In the rows, 100 means zero.
The rows of Y fall into several groups, and each row is roughly a mix of its group's hidden directions.
Y:
119	96	123	134	126	127	115	104	83	121
61	123	134	101	100	127	115	91	106	111
107	61	60	88	92	92	85	94	105	74
91	96	94	77	102	91	114	143	74	69
137	135	113	108	94	101	95	128	112	75
91	103	125	116	111	86	70	127	61	93
124	102	126	96	124	123	61	109	111	118
111	80	73	91	94	86	124	74	137	112
69	111	107	145	94	120	77	105	85	96
117	79	119	129	94	119	86	138	122	100
100	77	70	97	100	129	94	71	66	92
108	90	74	84	105	94	122	70	117	60
122	57	127	115	107	123	103	119	105	112
104	61	89	87	102	94	121	85	111	58
78	113	69	78	73	101	86	73	113	79
90	91	92	116	60	104	64	72	113	105
114	124	104	91	122	64	125	99	121	124
109	119	116	69	85	124	102	60	115	88
70	148	103	92	71	94	87	93	105	105
98	72	117	114	73	124	103	66	100	126
117	72	106	126	134	101	125	98	93	128
116	88	106	64	81	91	86	62	99	76
88	94	75	73	83	89	111	92	96	53
78	70	103	116	89	135	100	127	74	104
118	65	124	125	114	107	117	120	77	115
72	93	83	131	130	109	80	117	77	92
79	78	94	112	111	108	87	144	104	131
86	100	66	78	113	115	120	84	122	132
122	55	108	116	126	101	124	104	87	113
87	58	124	124	107	115	106	128	95	114
104	58	95	124	88	123	116	131	96	114
87	89	59	91	111	82	91	113	109	60
95	95	85	79	89	95	66	70	63	111
64	77	75	97	127	70	97	105	114	92
123	107	83	144	82	122	71	100	98	103
140	89	70	94	98	91	70	90	117	81
91	73	57	130	92	114	106	122	101	105
89	99	109	115	68	76	98	138	93	130
101	90	122	127	104	114	96	86	114	150
55	81	99	82	89	97	137	95	93	90
118	112	137	82	79	116	133	96	79	100
109	129	92	84	124	91	117	82	135	75
54	103	75	124	86	88	88	112	102	122
139	123	111	128	126	114	103	114	112	85
129	67	61	92	97	85	117	109	115	92
68	72	123	114	78	101	80	97	90	70
123	63	118	108	131	114	123	94	81	97
135	91	64	118	90	108	102	72	91	79
93	79	101	109	77	63	109	138	119	91
94	141	103	70	111	66	90	84	94	86
119	122	116	83	83	97	69	85	75	129
51	112	103	113	90	105	77	114	99	128
80	110	120	108	121	108	128	141	79	96
89	98	124	57	118	96	104	73	123	85
101	130	122	98	98	87	112	150	114	100
121	111	115	107	71	118	111	123	64	121
69	132	128	122	80	107	83	113	94	112
55	76	97	83	96	81	78	75	94	102
116	113	90	122	155	111	99	88	91	92
77	133	110	73	101	112	90	61	100	113
111	76	122	115	82	95	128	129	118	72
78	116	122	103	90	54	97	102	71	109
119	51	85	97	96	120	103	85	127	94
105	113	100	134	72	132	119	104	83	124
78	83	82	119	108	107	111	127	100	56
97	100	109	116	127	110	147	105	126	83
114	86	115	129	104	124	93	141	76	107
91	64	78	102	124	99	131	87	127	90
69	76	110	99	83	139	116	110	74	98
110	64	86	89	127	75	112	98	124	75
74	82	96	113	127	111	91	77	77	135
110	74	80	136	98	113	83	133	114	115
93	97	95	94	86	84	112	148	126	75
102	105	109	108	63	131	128	78	113	122
126	123	86	122	85	59	110	96	111	80
128	80	124	119	131	115	98	121	115	120
109	54	87	136	84	115	89	97	104	109
111	63	67	105	108	93	120	83	94	131
122	90	94	89	105	147	87	65	92	98
129	71	76	129	96	130	92	116	104	105
105	108	101	43	96	100	113	92	101	70
59	106	139	80	95	80	115	93	90	102
140	63	101	97	111	114	94	89	90	70
95	110	87	153	117	106	76	103	107	120
81	103	85	98	99	116	59	80	80	133
111	58	91	97	106	79	142	91	106	91
107	87	92	118	70	111	142	108	83	74
126	51	99	98	104	96	93	131	83	95
119	96	152	103	97	119	106	84	113	121
111	78	89	83	114	83	100	107	128	54
94	111	85	98	89	128	89	63	60	98
136	73	105	110	114	108	137	103	79	114
100	136	117	129	83	113	65	88	88	106
119	128	93	101	83	95	151	106	84	93
73	67	126	103	85	121	116	127	92	87
83	88	143	86	109	128	71	107	107	108
105	92	71	109	73	93	66	97	118	67
80	79	68	121	105	120	102	80	135	107
94	91	99	61	122	101	89	54	107	96
120	53	102	81	108	78	110	112	77	111
69	89	106	110	96	98	133	136	125	87
103	97	106	78	88	142	123	65	113	92
115	72	68	92	110	69	102	113	131	87
94	138	82	109	112	78	70	99	95	131
97	84	88	66	123	98	97	73	134	79
122	64	109	129	77	120	112	108	100	124
86	69	100	63	96	85	73	97	91	71
118	86	65	68	105	112	91	76	103	71
83	93	111	71	105	94	150	115	117	102
79	148	104	110	109	100	79	97	70	91
94	120	128	65	89	91	92	108	97	59
102	64	107	92	117	107	135	137	91	102
96	115	109	129	88	71	78	120	137	106
118	73	71	75	106	80	81	116	116	76
82	90	131	133	90	121	122	125	112	114
60	113	105	77	99	73	135	108	91	104
61	127	94	125	79	118	94	78	114	100
55	109	109	120	123	72	84	90	104	109
78	66	99	95	90	136	85	73	86	86
59	67	105	103	91	97	123	122	113	119
117	64	75	84	116	119	94	124	104	73
95	135	95	126	100	80	64	114	98	123
104	122	116	75	132	64	95	113	80	111
122	84	107	100	75	124	114	64	127	114
72	128	110	110	120	93	108	67	109	131
115	97	93	91	96	90	60	71	94	138
117	64	78	100	107	127	98	89	65	88
104	105	153	101	115	73	105	103	96	123
68	70	119	106	123	72	108	96	120	116
145	129	107	83	91	96	82	72	98	103
108	134	99	91	112	64	91	65	118	107
73	143	112	82	78	103	73	96	101	88
81	51	117	98	104	98	114	77	77	92
93	124	121	114	81	91	124	107	82	141
112	105	122	88	53	107	113	70	116	105
97	137	121	89	107	118	111	127	99	136
107	87	124	111	83	98	141	105	110	137
134	137	105	93	134	98	82	92	116	100
73	108	81	108	109	73	69	105	128	124
73	88	98	103	92	153	88	97	94	122
Each list below has two rows that fit no group; the rest each fit one group, if only roughly. Name those rows in the order they come.
  * j_810: 63	100	109	83	116	81	121	120	95	134
  * j_119: 110	73	95	124	105	113	135	104	61	102
  * j_290: 99	94	107	67	96	62	125	77	122	108
  * j_78: 80	122	124	82	67	78	120	78	88	106
  * j_566: 100	108	52	116	112	82	77	97	84	123
  * j_194: 71	78	132	73	119	103	80	95	81	90
  * j_968: 116	92	122	88	110	114	108	127	55	117
  * j_686: 121	111	107	114	129	95	144	89	74	100
  * j_892: 83	95	97	76	93	101	143	91	66	83
  * j_983: 128	133	73	101	102	60	94	106	92	106
  * j_710: 122	87	73	111	122	130	111	137	106	105
  * j_761: 55	112	115	98	90	60	85	97	104	93
  * j_332: 84	129	96	92	90	83	129	132	72	112
  * j_754: 80	76	103	87	110	107	70	71	68	84
  * j_961: 82	95	129	88	127	59	86	108	82	91
 => j_119, j_686
  * j_896: 135	90	126	107	88	137	94	90	97	73
  * j_711: 102	88	73	114	76	133	138	111	95	107
  * j_286: 94	61	101	131	98	121	100	112	105	64
  * j_212: 103	92	135	93	133	97	96	95	70	132
  * j_543: 59	68	101	93	121	89	80	120	99	117
  * j_789: 112	102	118	75	102	79	115	106	68	140
  * j_30: 123	118	100	122	82	125	94	97	64	128
  * j_320: 127	127	81	123	86	107	123	111	128	118
  * j_641: 91	130	113	94	85	60	87	82	97	131
  * j_177: 92	56	114	100	109	66	126	92	105	87
  * j_519: 83	94	76	106	96	89	79	97	89	153
  * j_427: 106	103	100	103	82	79	87	139	129	68
  * j_492: 77	87	119	95	127	77	70	130	89	110
  * j_12: 126	94	66	131	93	111	85	95	66	100
 => j_30, j_641
  * j_780: 53	125	113	97	87	130	112	87	93	103
  * j_25: 74	126	130	90	125	82	86	81	119	89
  * j_699: 86	86	80	79	87	62	114	111	99	65
  * j_322: 119	109	112	124	139	91	126	108	114	126
  * j_946: 56	118	89	121	99	87	97	86	135	101
  * j_974: 107	70	99	110	76	56	107	105	83	123
  * j_785: 125	77	95	90	124	120	98	71	68	114
  * j_987: 105	71	74	124	98	110	85	83	134	78
  * j_505: 71	100	92	98	91	89	112	60	138	114
  * j_360: 108	97	95	110	117	129	79	143	77	85
  * j_376: 95	130	85	101	128	82	102	67	93	132
  * j_553: 66	93	132	85	112	78	77	116	77	101
 => j_699, j_376
  * j_398: 103	138	114	93	74	142	102	96	88	92
  * j_781: 131	100	89	119	109	110	116	147	94	117
  * j_713: 85	74	115	99	102	132	75	115	63	100
  * j_518: 85	116	95	108	68	79	127	137	104	83
  * j_617: 134	128	75	102	82	111	106	122	86	126
  * j_426: 102	110	92	129	111	123	60	117	95	128
  * j_521: 67	107	69	114	108	93	101	64	117	80
  * j_176: 138	72	96	115	82	77	98	116	122	82
  * j_300: 89	146	90	132	115	116	85	94	108	114
  * j_535: 104	136	138	112	105	108	123	129	109	101
  * j_613: 107	113	137	108	84	120	140	89	119	106
  * j_910: 99	140	95	101	65	102	84	116	100	132
  * j_634: 83	131	117	109	96	55	78	98	117	101
  * j_374: 123	123	99	122	101	91	91	121	140	126
 => j_518, j_176
  * j_481: 106	85	91	97	152	88	86	90	130	100
  * j_225: 83	107	149	86	81	84	102	103	72	107
  * j_460: 128	141	122	75	94	109	106	114	122	104
  * j_928: 65	102	138	112	108	103	110	78	79	123
  * j_610: 68	75	115	85	66	91	91	107	70	90
  * j_326: 96	121	64	88	122	84	86	74	98	70
  * j_832: 107	123	71	123	93	118	108	93	101	144
  * j_906: 133	92	135	105	95	128	111	124	121	98
  * j_878: 114	91	138	67	112	81	98	90	93	130
  * j_783: 110	90	110	95	109	149	66	83	88	109
  * j_581: 156	103	98	80	84	95	97	97	102	76
  * j_574: 118	95	147	80	114	95	82	108	124	84
  * j_703: 97	84	135	77	140	78	105	92	92	89
 => j_460, j_878
  * j_762: 126	71	129	93	117	125	80	119	95	83
  * j_352: 124	103	73	67	87	99	119	133	118	92
  * j_182: 72	98	136	78	96	109	97	86	78	67
  * j_64: 106	129	88	96	68	127	112	82	79	127
  * j_489: 108	101	114	87	111	54	92	64	118	107
  * j_484: 127	123	66	73	92	116	85	91	82	115
  * j_920: 69	111	95	106	97	130	66	134	97	105
  * j_130: 106	107	73	92	64	90	128	69	113	115
  * j_173: 87	117	92	96	60	85	108	109	79	138
  * j_914: 74	109	127	103	131	107	62	101	114	84
  * j_822: 90	138	112	81	112	84	78	85	128	122
  * j_732: 89	95	122	111	92	128	82	93	58	125
 => j_352, j_920
  * j_545: 72	75	103	101	132	120	81	124	97	76
  * j_367: 83	94	105	77	91	107	100	65	55	114
  * j_872: 108	149	87	101	72	101	124	100	102	120
  * j_913: 95	155	106	105	79	108	104	101	73	98
  * j_891: 54	99	120	69	105	123	105	86	99	114
  * j_721: 118	80	118	122	117	68	106	117	112	132
  * j_259: 90	119	63	127	95	91	61	107	112	92
  * j_474: 116	66	88	118	102	105	127	121	122	128
  * j_159: 97	101	95	73	113	76	104	73	107	54
  * j_200: 102	75	113	94	83	126	101	69	120	65
  * j_702: 120	143	103	111	84	139	116	99	98	100
  * j_731: 123	113	107	118	99	84	118	149	119	98
 => j_259, j_159
